A single turn carries every row of the set below to another of its rows. Some are shown first; where does it send the rows asked next?
k394: [  0   2   2   3   1  -3  11  -5 -16   3  -4 -14  -9   8 -17  12  13  -3]
k347: [  2   7   5   6  -7   0   4 -22 -16   0   2  -8  -5  -6  -2  -7   6  18]
k300: [  3  -9   1   5  10   3 -15 -10 -13  18   4  -2 -10  -5 -16   4   8  13]
k311: [  9   0 -12   6   7 -10   3 -18 -10   0   0 -10  -8  -6  -2  -1  14   4]
k100: [  6 -20  -9  -2   1   0   6  -9  -5  12  -2   0   3   8 -19   3   6  13]
k657: [ 11   4   6  10  -9   1   6 -10  -7  13  -6   3   1   0 -14   8  10  -5]
k360: [  1  -1   7   5  -7   5   2 -27 -11   5  -3  -4  -8  -8  -5  -7   3  19]
k914: [ -5   0   3   2  -1  -3   9   1 -12   6  -5  -8  -7   8 -13  14   7   1]
k289: [  2   4   5  10  -2   0   2 -20 -13   6  -2 -10  -7 -12   0  -5   3  21]
k82: [ 14   2   7  11  -6   3   8 -13  -4  14  -6   3   4  -1 -16   7   8  -2]
k714: [  5  -7   4   6  10   2 -13  -9 -13  18   4  -2 -11  -7 -15   4  10  15]
k165: [  3 -21  -7   0   5   6  -1 -12 -10  11   1   0   2   5 -18  -1   8   9]
k819: [ 10   2 -10   4   9 -10   6 -21  -7   0   1  -8  -6  -8  -2   0  13   7]
k406: [  7   0 -11   4  10 -11   4 -18  -8   2   3 -10  -5  -4   0   2  11   2]
k942: [  3   5   5   3  -4   3   9   2 -16   5  -7 -11  -8   3 -10  13  14   2]
k182: [  3 -18  -9   1   2   3   2 -13  -9  17   6   1   1   5 -19  -1  11  18]
k683: [  1   1   3   7  -2   4   5 -23  -9   0   2  -4  -5 -14   1  -4   3  17]
k565: [  6 -20  -5   0   3   7   2 -19  -2  13  -1  -4   0   4 -17   2   9  18]
k745: [ -1   7   3   1  -1  -1   6  -3 -18   1   0 -11 -11   8  -9  15   9   6]
k917: [  1  -6   3   8   5   2 -15 -10 -15  17   4  -2 -12  -6 -17   2  11  14]
k969: [  1   4   7   3  -1  -2   4 -22  -6   3  -2  -8  -6  -7   1  -9   2  15]
k866: [  5 -19  -7   1  -3   7   7 -12  -5  14   2   0   2   4 -20  -2  11  17]
k835: [ -3   1   9   2  -4   1  -1 -21 -12   2  -2  -8  -6  -8   0  -8   3  16]
k913: [  2   4   4   5  -3   1   6  -5 -14   1  -8 -10  -6   6 -17  20  11   3]
k894: [ -1   2  -1   4   2   0  10  -4 -15  -1  -6 -11  -6   7 -13  18   8   4]
k259: [  5 -21  -2   4   1   5   0 -16  -3  13   6   2   4   6 -16   3   8  13]
k787: [ 12   1   5  10  -7   2   7 -12  -6  13  -2   3   3  -1 -13   9   7  -7]

k787 goes to k714
k347 goes to k914
Where do these go?
k82 goes to k917
k942 goes to k165
k969 goes to k913
k300 goes to k819
k394 goes to k259
k100 goes to k360
k866 goes to k835

A single turn carries every row of the set below to another of its rows. Some are shown first; where does it send the rows asked next?
k659: [  7  -5  -4  12  15  -9   7  -9   9  13  -6  18  -1   5  13   9  21  13
 -13   6  -9  13  -4   3  -6  -7   5  16   7  11  -7  17 -12 -11   1   5
  -1  -5   6  15   6   3   4  -6  14  -4   2   9]
k948: [ 11  10  -3   8   3 -19   6  -8   1  10 -11  29  -1   7   7  21   6   4
 -10 -11   5  11   3  12  10 -22  16   6   3  -6 -11   7  -5  12 -12  -7
   6 -13  -3  15 -16   0  -8   1  14  -7   7   2]
k896: [  8  15   1   0   6 -23   5  -5   6  -1 -18  18  -4   6   4  19  17  12
   0  -1  -3  -1   2  11   5 -28   4  15   1   8  -4  13   0   2  -5   7
  -5 -17   6  19  -4   0   5  11   8   5   4   7]
k124: [  3  -5 -10  15   4 -20   0  -8   0  15 -18  22  -8   3   6   2  22   2
 -14 -15  -7  12  -1  13 -10 -13   8   4  15  -7 -14   9  -5  -3  -4 -12
  -2   0  -7   4   2   0  -2   9  12  -9   0  12]
k634: [  0  -2   2  12  -2   3   1  -1   8   8 -21  11  -4   9   8   1   3  14
 -10  -7   5   8  17   3  -6 -13   3  15  -3   3 -18   5   1   9   4   8
  -3   8 -10  10  -4  14  -1  -3  19   3   3  -4]
k943: [  2  16  -2   9  -4  -5  -5  -6   4  15 -24  20   3  -3  17  12   5  11
 -11 -24   2   4   6   9   9 -11   2  18  -3   6   7   2   0  -4   8  -2
  -5   4   5  13  -1  16  -9   4  11  -9   7   0]
k491: [  1  15  -5   7  -6  -5  -4  -8   3  13 -25  18   0  -1  19  14   8   9
  -9 -23   2   6   8  11   8 -13   1  19  -2   5  10   3  -2  -4   7  -5
  -2   5   3  15  -4  15 -10   5  11 -11   8  -3]
k616: [ -1  -3   1  10  -3   3   2  -2   4   9 -18  12  -3  10   6  -2   3  13
 -10  -9   5   9  16   5  -7 -12   4  18  -5   3 -17   9   2   6   3   6
  -4   9 -11  10  -5  13   1  -1  19   1   2  -5]
k28: [  1  -5   1  10  -3   2   0  -1   7  10 -21  12  -3   9   6  -1   4  15
 -10 -10   4   8  16   5  -6 -13   5  19  -4   5 -20   7  -1   6   2   5
  -1  10  -9  13  -6  14  -1  -2  20   5   3  -5]
k621: [ 16   6  -9  15  19 -11  -1 -12  -4   1 -17  12  -7   2   4   3  14   0
 -13  -5  -6  17   5   1  -6 -21   9  17  -4   9  -8  16   5   5 -10   5
  -4  -6   4   9  -3  -2  -3   6   5  -8  12   2]
k365: [ 14   8  19   2   0   2  -1  -5  -2  20 -23  26  -8   0   1   1  11   7
 -11  -2  -6  13  11  16   3  -9   2  12   4  -1  -8   4   0  -2  -1  -3
  -6   4  -7  17   0   6 -19  16  13  -5  -7   4]
k800: [  0  -4   1  12  -5   2   1  -2   7   9 -21  11  -2   9   6   1   7  15
  -8  -8   4   6  14   6  -9 -11   3  18  -5   3 -19   6   2   8   1   5
  -3   7 -11  12  -6  14   0   0  22   5   3  -4]
k63: [  3  16  -1  10  -4  -6  -5  -7   5  12 -25  17   1  -5  20  13   6  10
 -10 -21   3   6   6  10  10 -12   2  19  -3   7   9   3  -1  -3   6  -6
  -3   2   2  13  -2  16  -9   5   9 -11   9  -1]
k266: [ 12   4   8   4   8 -26   1 -15  18   8  -9  12 -11  -1   3   6  12  11
   0  -9 -10   7   6  10   2  -8   8   4  13  -2  -5   5 -16   0   0  -9
   6  -6 -10  14 -13   1  -3  -3   5  -1  -7  11]
k765: [  6  14   3   0   5 -24   6  -5   8   1 -18  19  -2   8   5  20  14  14
  -1  -2  -5  -1   2  10   4 -28   1  14   2   8  -5  16   1   0  -9   4
  -5 -15   8  16  -4  -1   9  10  11   2   3   4]
k993: [ 20  20  -4   9  -6 -13   2 -11  -6  25 -14  19  -8   5  14   5  10  10
  -1  -5   4  10   4  16   3  -9  14   8   9   3 -10   9   8   0  -3  -5
   0  -6   4  18   0  12 -15   7   8  -3  18   9]
k780: [  4  16  -3   8  -5  -6  -3 -10   3  13 -24  18   0   0  17  13   7  11
  -9 -23   5   6   5  13   8 -11   3  19  -4   7   7   2   0  -2   6  -4
  -4   5   2  13  -1  15  -9   5  11 -13   7  -5]
k168: [  0   4 -10  17   8 -10   2  -1 -11  13 -18  23  -7  -1   4  12  13   4
   6 -11  -1   3   9   2  -8  -7   6  21   1   7  -5   7  11   7  -2  -7
   5   2  -2  19   0   6  -1  -9   5  -6  10  -6]
k337: [  7  15   2   0   5 -21   5  -4   7  -1 -16  20  -5   7   6  19  13  13
   3  -1  -6  -1   3  12   5 -28   4  15   0   6  -5  14  -2   1  -9   5
  -7 -14   6  15  -3  -1   7  10  11   4   1   4]
k237: [  7  -6  -4  13  17 -10   5  -7   8  10  -9  17   0   6  13   7  19  10
 -13   5 -10  11  -2   1  -5  -6   4  16   9  12  -8  18 -13 -10   2   3
  -1  -6   5  18   5   4   5  -4  11  -2   3  10]
k947: [  8  13   3   0   5 -24   4  -5   6  -2 -17  16  -4   7   5  19  15  15
   1  -2  -3   0   1  11   6 -29   2  16   2  11  -5  15  -3   2  -8   5
  -5 -16   5  14  -3   1   7  11   9   4   5   5]
k24: [ 10   6  -2  10   2 -20   6  -5   2   9 -12  29  -4   6   9  21   7   4
 -12 -10   5  12   3  11  11 -19  16   7   4  -5 -12   5  -3  11 -10  -6
   3 -12  -2  13 -18  -1  -6   2  16 -10   9   3]
k764: [ 13   7  19   1  -1   2   1  -5  -4  17 -21  26  -7  -1   0   3   9   8
 -13  -1  -5   9  10  15   4 -10   1  12   4  -4  -6   5   0  -1   2  -2
  -3   3  -8  18   2   6 -21  16  13  -7  -5   4]
k861: [  2  -4  -8  15   7 -18   2  -8   1  17 -15  20  -7   2   6   0  22   3
 -13 -15  -6  12  -2  14 -10 -16   7   4  18  -8 -16   8  -7  -1  -2 -12
   0   1  -7   3   5  -1  -2   9  10  -7   4  12]
k952: [ 11   5   4   2   8 -27   1 -16  17  10 -10  11 -12   1   3   6  14  11
   0 -11 -10   3   5   8   4  -9   9   4  12   0  -7   5 -13   1   3 -10
   4  -6  -9  16 -13   0  -4  -1   4   1  -8  11]
k587: [ 13   4  20   3  -2   3   1  -4  -4  19 -21  25  -8  -1  -1   2   9   7
 -12   0  -6  10  11  14   5 -11   4  12   5  -4  -8   5  -2  -5   1  -1
  -6   1  -7  19  -1   7 -19  16  14  -5  -7   5]
k138: [  7  -2   8  14  10 -14   2  -5  -5  14 -14  28  -7   7   7  -1   4   2
  -7  -5   3   0   6  11  -8 -18   5   7   4  -3 -11  23   2  14   2  -2
   3   4 -12  18  -2  19 -12   9   5  -2   2  17]
k496: [  9  -7  -4  12  15 -10   6  -9   7  12 -10  16  -1   6  14  10  19  13
 -13   5 -10  12  -6   4  -5  -7   4  17   6  10  -6  17 -14  -8   1   6
  -2  -6   7  17   6   5   4  -6  10  -5   0  11]
k411: [  6  -2   7  13   9 -12   4  -3  -5  15 -17  29  -8   7   9  -1   5   3
  -8  -4   4  -1   5   8 -10 -18   8   8   5  -2 -10  22   2  14   2   1
   0   5 -14  16  -5  17 -12   6   7  -3   3  20]
k980: [  8  -9  -4  10  18 -10   6  -8  10  12  -7  18  -1   3  14   8  20  11
 -13   7  -9  13  -3   6  -5  -9   7  17   7  11  -8  18 -12 -10   0   6
   1  -5   6  17   4   3   2  -7  11  -4   1  11]
k270: [ 12   4   4   2   8 -27   2 -13  19  11 -12  16 -11  -1   4   4  11  11
   0  -8  -9   5   4   9   3  -9   8   4  13  -2  -8   8 -12  -1   0  -9
   8  -6  -9  17 -14  -1  -4  -4   7   1  -7  13]
k433: [  9  16   2   0   4 -23   4  -5  10  -1 -17  19  -4   6   6  20  16  13
   1  -1  -2   1   3  11   3 -29   2  16   3   7  -3  15  -2   3  -7   4
  -7 -15   7  14  -3   1   8  10  10   5   0   5]
k638: [  3  17  -4   9  -6  -4  -3  -7   3  12 -25  18   2  -2  18  12   6  10
 -11 -23   6   7   5   8   6 -10   4  16  -3   8   9   5  -1  -4   7  -4
  -4   5   4  13  -2  17 -10   5   8 -10   8  -2]
k212: [ -1  -5   2  11  -4   3   1  -3   7  10 -23  11  -4   9   6   0   4  14
  -6  -7   5   8  14   5  -7 -12   3  21  -3   4 -20   6   1   6   2   4
  -2   9 -10  12  -5  12  -2  -3  20   4   3  -4]
k874: [ 12   4   6   3   7 -28   1 -13  18  11  -9  12 -10   0   2   2  12  12
   2 -12  -8   5   6  11   3  -8   8   5  12  -1  -8   7 -16   0   2  -8
   6  -6  -9  16 -16   3  -2  -2   6  -2  -7   9]
k732: [ 12   7  19   1  -1   3  -2  -5  -4  19 -22  24  -8  -2  -1   3   9  11
 -10  -1  -7  10  13  14   5 -12   4  10   2  -4  -7   6   0  -4   2   0
  -4   2  -7  16   1   8 -21  15  13  -6  -5   5]
k928: [ 22  20  -1   8  -5 -14   5 -11  -8  26 -16  21  -8   7  15   6  12  11
  -3  -7   2  11   6  13   3  -9  13   9   9   4 -11   7   8  -1  -2  -6
  -1  -6   2  20  -2  11 -13   9   7  -6  18   8]
k576: [  0   3 -11  18   6  -7   1  -2 -11  14 -17  21  -6   1   1  10   9   2
   6  -9  -3   1   7   4  -8  -9   6  19   0   6  -5   6  11   8   0  -7
   6   1  -1  18   2   6  -2 -10   6  -5   7  -5]
k285: [ 11   3   5   2   7 -27   2 -13  18  12 -10  15 -11  -1   1   6   9   9
   0 -10  -9   7   4   8   2  -9   9   5  10   0  -7   5 -15   0   2  -8
   7  -6 -11  15 -14   1  -2  -3   3   0 -10  12]
k346: [ 12   5  22   4  -1   4   0  -5  -3  19 -21  24  -9  -2   4   3   7   8
 -12  -1  -4  13   9  17   4 -10   3  10   2  -3  -9   4   0  -3   1  -3
  -5   3  -7  14   0   5 -20  17  11  -7  -6   6]
k452: [ 16   4  -8  14  20 -10  -1 -11  -1   1 -17  14  -9   1   6   3  15   0
 -12  -6  -7  18   5   0  -7 -18   9  17  -6  10  -9  15   5   7  -9   3
  -6  -8   1   9  -4   1  -2   7   7 -11  12   2]
k46: [  8  -7  -2  11  15  -9   6  -8  10  13  -9  17   0   6  13  11  20  10
 -11   8 -12  15  -4   4  -6  -8   3  19   8  11  -8  18 -15 -10   0   4
  -2  -6   6  15   3   2   3  -7  11  -3   2  10]

k491 goes to k659
k168 goes to k861
k237 goes to k346
Where do these go?
k496 goes to k587

